[[-2.08,4.67,-2.19,2.13,-2.06,-2.28,-0.20,2.08,-2.21,2.18,4.47,4.47,-2.04,4.18,2.13,4.38],
[4.52,-2.35,4.60,-4.57,4.46,4.63,2.03,-4.46,4.57,-4.64,-2.44,-2.24,4.39,-1.99,-4.57,-2.19],
[4.62,-2.17,4.69,-4.67,4.56,4.72,2.18,-4.56,4.66,-4.73,-2.28,-2.07,4.48,-1.81,-4.67,-2.03],
[-2.13,4.65,-2.24,2.18,-2.11,-2.33,-0.27,2.13,-2.25,2.24,4.45,4.46,-2.09,4.15,2.18,4.37]]
|
[[-2.08,4.52,4.62,-2.13],
[4.67,-2.35,-2.17,4.65],
[-2.19,4.60,4.69,-2.24],
[2.13,-4.57,-4.67,2.18],
[-2.06,4.46,4.56,-2.11],
[-2.28,4.63,4.72,-2.33],
[-0.20,2.03,2.18,-0.27],
[2.08,-4.46,-4.56,2.13],
[-2.21,4.57,4.66,-2.25],
[2.18,-4.64,-4.73,2.24],
[4.47,-2.44,-2.28,4.45],
[4.47,-2.24,-2.07,4.46],
[-2.04,4.39,4.48,-2.09],
[4.18,-1.99,-1.81,4.15],
[2.13,-4.57,-4.67,2.18],
[4.38,-2.19,-2.03,4.37]]

[[3.58,-0.73,4.54,1.41,5.44,-2.88,0.56],
[-0.15,-3.67,-2.16,-0.35,-0.97,2.80,-1.85],
[2.29,1.12,-4.67,0.56,1.08,-1.18,-1.60],
[-0.22,1.42,1.05,-2.67,-0.55,-1.44,1.02]]
|
[[3.58,-0.15,2.29,-0.22],
[-0.73,-3.67,1.12,1.42],
[4.54,-2.16,-4.67,1.05],
[1.41,-0.35,0.56,-2.67],
[5.44,-0.97,1.08,-0.55],
[-2.88,2.80,-1.18,-1.44],
[0.56,-1.85,-1.60,1.02]]

[[4.54,1.90,5.01,-4.75,2.35,3.25,2.71,-3.95,2.47,-3.10,0.55,-5.15,0.94],
[4.39,2.24,4.91,-5.20,2.49,3.52,2.41,-3.94,2.66,-3.30,0.34,-5.09,0.77]]
|
[[4.54,4.39],
[1.90,2.24],
[5.01,4.91],
[-4.75,-5.20],
[2.35,2.49],
[3.25,3.52],
[2.71,2.41],
[-3.95,-3.94],
[2.47,2.66],
[-3.10,-3.30],
[0.55,0.34],
[-5.15,-5.09],
[0.94,0.77]]

[[1.21,3.18],
[-2.74,5.85],
[1.14,-1.10],
[-2.83,2.44],
[-4.23,0.58],
[-0.92,-2.83],
[-0.22,0.28],
[-1.93,-3.41]]
|
[[1.21,-2.74,1.14,-2.83,-4.23,-0.92,-0.22,-1.93],
[3.18,5.85,-1.10,2.44,0.58,-2.83,0.28,-3.41]]

[[-0.77,-1.82,2.90,0.26],
[3.29,3.20,-1.03,4.89],
[-0.96,-1.99,2.84,0.16],
[1.13,1.37,5.56,-0.40],
[-0.64,-1.48,2.52,0.52]]
|
[[-0.77,3.29,-0.96,1.13,-0.64],
[-1.82,3.20,-1.99,1.37,-1.48],
[2.90,-1.03,2.84,5.56,2.52],
[0.26,4.89,0.16,-0.40,0.52]]

[[-1.99,5.20,-1.34,0.29,-1.45,-2.39,-0.56,-2.48,1.44,0.91,1.75],
[-0.22,-1.18,-0.23,-0.25,0.20,0.23,-0.16,0.11,-0.07,-0.15,-0.41],
[-0.36,-0.09,-0.40,-0.64,-0.17,0.39,0.00,-0.21,0.06,-0.64,-0.77],
[1.21,-1.45,1.01,0.01,0.48,0.24,-0.20,0.16,-0.88,-0.13,-0.30],
[-1.29,-0.30,-1.27,-0.51,-0.14,0.18,0.06,0.19,0.69,0.01,-0.33],
[-1.43,0.24,-1.26,-0.57,-0.36,0.38,0.12,-0.11,0.75,-0.59,-0.66]]
|
[[-1.99,-0.22,-0.36,1.21,-1.29,-1.43],
[5.20,-1.18,-0.09,-1.45,-0.30,0.24],
[-1.34,-0.23,-0.40,1.01,-1.27,-1.26],
[0.29,-0.25,-0.64,0.01,-0.51,-0.57],
[-1.45,0.20,-0.17,0.48,-0.14,-0.36],
[-2.39,0.23,0.39,0.24,0.18,0.38],
[-0.56,-0.16,0.00,-0.20,0.06,0.12],
[-2.48,0.11,-0.21,0.16,0.19,-0.11],
[1.44,-0.07,0.06,-0.88,0.69,0.75],
[0.91,-0.15,-0.64,-0.13,0.01,-0.59],
[1.75,-0.41,-0.77,-0.30,-0.33,-0.66]]

[[-0.32,-1.49,-0.34,0.57,0.24,-0.82,0.05,-0.21,-0.08,-0.86,-0.11,-0.60,0.65,0.09,-0.37],
[-0.50,-2.57,1.89,-2.18,-0.57,-1.34,-0.63,-2.10,-2.25,-2.19,0.39,-0.64,-2.19,-0.34,-2.50],
[1.32,-0.40,-1.06,1.25,1.24,-1.19,-0.65,-1.75,0.86,-0.44,0.92,-0.21,1.83,2.07,-0.57],
[0.20,-2.49,0.11,-3.47,-3.13,-1.60,-2.91,-3.08,-3.68,-2.89,0.20,-1.01,-3.43,0.76,-3.62],
[-0.26,-3.22,-1.03,-3.49,-2.76,-0.72,-2.83,-4.07,-4.47,-3.14,0.12,-0.98,-2.77,0.71,-5.68],
[0.05,2.04,1.79,-3.78,-3.69,0.80,-1.50,0.76,-2.03,0.38,-0.46,0.52,-4.83,-1.13,0.56]]
|
[[-0.32,-0.50,1.32,0.20,-0.26,0.05],
[-1.49,-2.57,-0.40,-2.49,-3.22,2.04],
[-0.34,1.89,-1.06,0.11,-1.03,1.79],
[0.57,-2.18,1.25,-3.47,-3.49,-3.78],
[0.24,-0.57,1.24,-3.13,-2.76,-3.69],
[-0.82,-1.34,-1.19,-1.60,-0.72,0.80],
[0.05,-0.63,-0.65,-2.91,-2.83,-1.50],
[-0.21,-2.10,-1.75,-3.08,-4.07,0.76],
[-0.08,-2.25,0.86,-3.68,-4.47,-2.03],
[-0.86,-2.19,-0.44,-2.89,-3.14,0.38],
[-0.11,0.39,0.92,0.20,0.12,-0.46],
[-0.60,-0.64,-0.21,-1.01,-0.98,0.52],
[0.65,-2.19,1.83,-3.43,-2.77,-4.83],
[0.09,-0.34,2.07,0.76,0.71,-1.13],
[-0.37,-2.50,-0.57,-3.62,-5.68,0.56]]
